A: a few groups of rows, each row roughly a mix of its group's hidden directions
A (122 x 17)
-211	85	-216	-54	-65	-222	141	267	-99	129	-341	-53	161	207	298	-9	-219
-179	-222	-69	-232	30	133	-162	60	250	-46	-397	117	160	241	109	189	-203
136	144	310	296	73	-64	-167	-243	93	-70	336	-83	-138	-276	-83	43	199
-145	-55	-80	315	-201	-107	82	-47	-113	14	339	37	-405	-24	-332	-31	42
-203	-137	-256	-202	-161	-25	163	158	-130	124	-343	-33	58	341	235	44	-158
112	38	-160	-138	-516	156	-82	-47	-37	8	-29	108	309	202	-223	91	175
259	292	-47	137	-207	-132	117	-9	-98	118	331	66	212	-227	-235	-130	208
-433	-56	-38	49	187	-53	64	-187	199	78	249	-61	79	-229	-384	-35	88
-20	224	96	-3	29	-150	-77	98	-367	-262	-128	-404	-2	44	300	-151	30
20	264	87	65	137	-43	-121	107	-383	-215	72	-358	23	-2	274	-193	-171
217	-117	16	90	82	140	59	-18	-214	-144	247	39	-488	-175	-238	-207	24
-169	-15	18	-203	226	180	0	329	150	-64	-274	160	91	314	192	83	-240
297	165	41	-90	-97	-144	18	361	-194	-183	-217	18	49	213	375	4	-61
-175	146	-204	-12	-108	-208	288	356	-208	25	-138	8	15	169	327	33	-199
-135	49	-37	-174	240	-42	298	290	303	139	92	310	286	57	-88	63	-9
191	134	-2	74	-82	-289	-373	116	-227	-244	-160	-235	139	40	-16	-249	-140
-111	37	-20	26	-27	167	-42	-404	88	122	131	-113	139	-362	-339	-70	257
178	57	17	235	-264	61	44	-227	-141	61	345	13	-252	-172	-279	-54	252
-283	6	-128	348	-189	-390	13	-50	36	171	162	-32	-110	-12	-339	-59	28
265	-31	67	164	180	-96	-70	-111	-206	-156	48	-143	-359	-409	89	-181	-95
286	-289	-22	-184	104	241	149	-36	153	16	124	327	-182	-166	-294	-24	107
72	-66	121	179	392	-79	-103	-3	-21	-183	151	-41	-350	-338	-75	-177	-195
-124	-55	93	287	-11	-386	-286	131	-84	-152	-14	-180	-243	287	-51	-85	-160
167	140	122	240	276	-206	33	80	-67	-101	378	7	-169	-347	-85	-173	-88
220	90	53	80	-410	15	-144	-25	-141	-105	-409	-56	-199	137	161	64	226
205	341	-26	313	-111	-292	68	23	-45	51	116	58	47	-452	92	-27	-19
-230	-271	32	-275	132	275	-58	-54	-112	-85	-50	-205	-102	395	-184	-136	109
325	349	116	56	-134	168	-263	23	-67	-232	-107	19	107	-198	-213	-164	211
-88	415	90	44	47	-314	-8	222	-60	-195	106	-157	387	-90	141	-10	37
-237	-11	81	344	-62	-72	-193	-80	-196	-118	50	-247	-430	142	113	16	-172
-323	4	72	-36	250	-66	370	16	46	241	310	-84	57	141	274	146	8
208	88	96	-24	-75	-32	-9	309	-228	-254	-176	-16	-190	272	405	58	-93
150	-5	229	85	55	133	-194	-247	106	-166	349	-14	-58	-219	-349	-12	250
390	180	72	-50	-199	73	-22	220	-204	-131	-255	50	-53	186	381	41	17
328	-160	-1	2	-282	270	-243	-131	-118	-127	-310	49	-315	70	40	23	13
-210	-99	24	-33	227	107	47	-289	164	113	341	-61	113	-256	-364	-62	137
-18	-299	-96	34	-33	119	24	-217	356	414	-21	287	-15	62	-100	176	-94
91	48	190	-57	-58	303	-162	-119	-270	-408	220	-223	-180	10	-63	-17	193
-84	307	54	40	222	122	231	254	-171	-183	293	36	-33	-172	292	50	-201
-156	-53	-133	-197	-279	341	-87	51	101	16	-252	159	162	371	-176	111	51
-237	-5	-1	141	65	10	7	-283	213	173	258	2	53	-273	-429	-42	177
126	3	-128	-438	13	172	274	91	30	58	-211	123	374	-59	199	69	93
136	341	-29	359	-74	-229	48	-2	-46	48	32	45	-78	-502	49	-64	-28
-119	39	107	344	105	-68	108	-190	2	124	317	-59	-395	-239	-175	-70	142
53	-237	-51	185	29	-43	32	-198	336	349	90	283	-173	-142	-290	37	0
-169	-68	-71	77	89	-30	74	-241	272	276	260	95	146	-253	-398	-30	100
-227	64	140	194	454	-272	96	43	5	-5	83	-200	-214	-220	156	-122	-110
93	33	149	284	286	-139	71	-56	-72	-27	267	-72	-403	-335	35	-121	-44
17	29	135	268	-42	-218	-281	244	-59	-327	-51	-3	-364	209	-122	-64	-100
-503	-84	-136	9	12	-159	310	-133	105	327	32	-95	81	20	132	163	25
-436	-179	-55	-37	216	-230	196	68	-65	47	126	-199	-51	197	261	89	-222
-242	-11	-24	-243	163	-4	-62	274	66	-139	-312	-33	248	293	223	59	-224
-68	-9	113	188	282	-28	126	-188	-96	124	215	-188	-368	-246	-160	-247	157
-184	-61	-38	8	118	45	36	-234	232	98	234	53	119	-320	-466	-53	167
144	270	-77	-9	16	-398	5	154	-63	-47	-13	-77	443	-262	145	-92	-96
-215	-366	158	-69	274	202	51	-115	161	85	39	-3	-358	276	46	118	0
475	246	132	-31	-81	303	-202	-27	-116	-207	-8	53	57	-206	-91	-131	150
116	158	135	280	249	-129	88	41	-152	-67	311	-66	-337	-312	-12	-183	-22
-255	160	25	-16	-204	-214	7	16	26	43	-201	-187	295	230	375	234	70
136	133	95	288	-4	-41	150	-136	-158	94	383	-48	-319	-243	-155	-138	199
102	-229	-43	115	-9	168	44	-139	258	184	127	348	-283	-137	-361	47	27
-82	293	74	211	-27	-99	-78	115	-360	-313	287	-258	-125	-61	-50	-163	-22
269	126	-3	87	-210	0	42	-110	-307	-37	363	-111	-52	-124	-272	-207	262
238	-309	26	-182	18	180	186	-122	290	128	6	348	-126	-96	-112	172	201
-10	147	97	197	-278	-110	-228	38	-220	-199	-302	-229	-247	226	189	2	75
-133	-56	180	232	417	-21	122	-63	106	106	235	3	-423	-179	-50	-78	-20
-5	-35	-53	-338	51	90	-68	243	-115	-193	-334	-80	220	300	263	-9	-168
208	-60	-59	72	230	-4	79	69	234	124	154	348	-60	-316	-360	-150	-87
-121	-92	-52	-207	-41	305	-35	152	169	20	-386	205	58	344	138	180	-127
301	-294	25	-120	133	401	7	-132	90	29	11	241	-308	-120	-176	-44	7
6	-66	-48	6	-44	-250	78	363	-58	-41	-194	98	-126	359	341	108	-252
191	314	-52	91	146	-43	-44	250	-197	-191	-213	-11	-33	-345	119	-254	-210
-6	-12	-82	-282	140	104	-110	276	122	-112	-381	132	305	158	134	8	-257
-244	128	-61	335	-178	-419	46	20	-128	2	293	-136	-114	-27	-226	-73	69
-144	-26	-94	-236	15	-80	-119	186	142	-96	-368	19	390	172	209	126	-223
391	114	43	180	-108	-6	119	-112	-98	113	398	116	-118	-268	-185	-97	188
-292	13	-16	108	137	-47	-35	-248	156	94	272	-90	126	-287	-424	-100	114
-231	-32	-36	41	14	-8	140	-289	249	249	192	29	118	-253	-346	23	277
95	-1	194	269	74	103	-287	-300	81	-36	254	-54	-210	-217	-325	-91	95
218	107	38	272	-172	20	135	-188	-9	193	356	135	-203	-238	-213	-13	231
131	-45	228	62	-79	324	-139	-242	103	-200	236	85	-236	-119	-227	140	282
257	53	231	153	128	212	-111	-136	-103	-217	319	-24	-333	-241	-125	-75	97
251	-326	-1	-271	69	196	159	-109	247	77	93	309	-14	-104	-216	95	191
156	162	107	337	-125	-24	135	-74	-180	13	387	15	-384	-170	-33	-6	145
139	-47	248	127	-43	202	-141	-291	103	-134	312	30	-228	-164	-232	107	283
193	257	-73	-237	84	301	246	109	-19	14	50	189	341	-290	150	14	-10
-47	6	-159	-286	81	14	55	213	63	93	-401	52	363	159	246	-5	-198
359	-40	-54	-208	-79	-181	39	309	-150	-114	-239	56	108	201	344	6	-132
-35	-267	-241	-125	19	301	-108	9	7	91	-329	134	-156	116	-298	-212	-206
2	167	-169	123	-437	-242	-119	-124	-94	-43	-296	-122	189	-229	179	115	-6
-311	-181	76	17	127	-50	-228	88	-122	-289	-107	-245	-277	321	30	-37	-176
266	54	-74	-119	-183	1	83	266	-114	-3	-337	136	26	221	416	99	-126
346	138	-146	-55	88	-89	39	197	-173	-36	148	93	268	-243	189	-122	-368
-86	140	55	-125	-73	192	-59	54	60	-4	-341	-15	208	212	472	252	-90
-89	-265	-215	-387	-89	16	150	56	15	137	-305	7	250	298	140	68	-31
164	152	22	161	93	-17	35	-78	-255	-38	244	-154	-197	-320	-269	-347	144
115	116	183	365	161	-16	-128	-181	194	149	389	108	-89	-281	-103	31	-83
-142	-124	-271	111	-98	-313	199	138	-127	73	128	58	-198	-24	-420	-231	-15
452	212	106	-78	-140	150	-264	43	-136	-282	-179	-15	100	-104	-94	-162	176
266	-174	-5	-239	277	170	-39	-23	302	84	-71	267	197	-202	-257	-107	-3
-106	-42	60	144	445	-307	-41	-50	186	22	-31	-78	-46	-412	51	-102	-192
457	115	54	-217	-154	290	27	-27	13	-96	-149	177	119	-174	-52	-10	325
79	79	65	154	-340	146	-246	-152	-219	-146	-320	-189	-291	96	142	31	118
72	161	174	129	53	19	-185	-69	-116	-315	362	-135	-66	-211	-333	-158	174
464	116	-142	166	-259	1	-160	33	63	107	-118	317	64	-217	-156	-72	-129
293	-11	312	-29	101	272	-123	-230	-51	-246	271	-82	-177	-170	10	49	234
73	83	110	253	372	-167	38	0	-3	-23	200	-28	-267	-421	-47	-197	-101
452	186	-62	81	-339	189	-186	-9	-113	-101	-265	160	-47	-200	-1	-42	13
-148	310	65	227	-13	-415	166	359	-98	-142	102	-25	-71	54	205	54	-22
84	45	203	-228	21	203	-72	-121	160	-14	-113	-36	328	100	419	304	89
-225	-231	-238	54	-196	-291	120	-52	108	208	97	84	-5	69	-454	-47	96
140	87	-126	-268	-10	77	271	-20	156	253	-40	181	461	-194	0	30	168
461	0	39	-314	106	291	5	16	-32	-193	72	146	173	-247	-107	-98	111
281	181	46	-58	-115	-20	-83	303	-240	-217	-265	-34	3	208	368	-19	-110
104	298	75	218	265	-282	54	244	-77	-127	184	4	-27	-327	121	-135	-188
428	62	96	-122	-49	142	-12	213	-231	-174	-118	37	-95	191	405	31	-96
390	90	-7	-86	136	294	20	118	-155	-236	218	180	-29	-307	67	-64	-216
290	394	-109	166	-241	-154	-1	93	-219	-77	38	12	154	-352	-31	-153	25
-223	-371	146	-103	287	136	43	-97	254	116	190	64	-168	300	-112	124	22
-384	-147	-25	177	129	-286	160	76	13	149	186	-72	-208	227	197	120	-237
327	35	-118	-323	-281	121	-27	65	-237	-72	-23	-37	370	190	-71	-112	135
-227	-39	-291	53	-107	-129	187	210	-37	284	-240	110	-10	221	205	28	-326
which group is each row in? (one row of each group first)
199	282	-151	156	-239	-252	-56	-32	-60	14	-206	-6	222	-443	108	-36	-40
F
-246	203	-10	-156	-171	36	-95	110	-194	-219	-134	-260	313	285	242	100	-6
X
31	-7	-209	-238	191	-156	293	299	34	-32	97	208	308	-205	81	1	-248
V

-111	-32	-102	-190	-354	212	-41	73	8	-18	-295	81	153	411	137	233	16
F
177	-117	-52	-64	-501	118	-30	-101	82	59	74	218	118	251	26	344	105
F
-147	-79	-186	231	-132	-340	139	64	-181	40	148	-51	-321	-33	-343	-208	33
X
87	-64	-99	-270	11	66	-71	148	199	23	-398	189	357	110	210	126	-194
F
66	-47	-114	-224	-393	195	-43	43	79	36	-96	189	321	354	-49	207	74
F
-138	-93	-327	-102	25	-197	224	251	-1	282	-212	122	169	147	94	-76	-310
X
87	-130	-131	-309	-274	241	-29	-86	74	137	-109	108	335	270	-225	36	185
F
-141	30	-74	0	-41	52	123	-286	242	271	102	68	221	-298	-328	10	278
V
-330	4	-162	21	132	-263	266	174	3	210	89	-18	140	86	293	88	-318
V
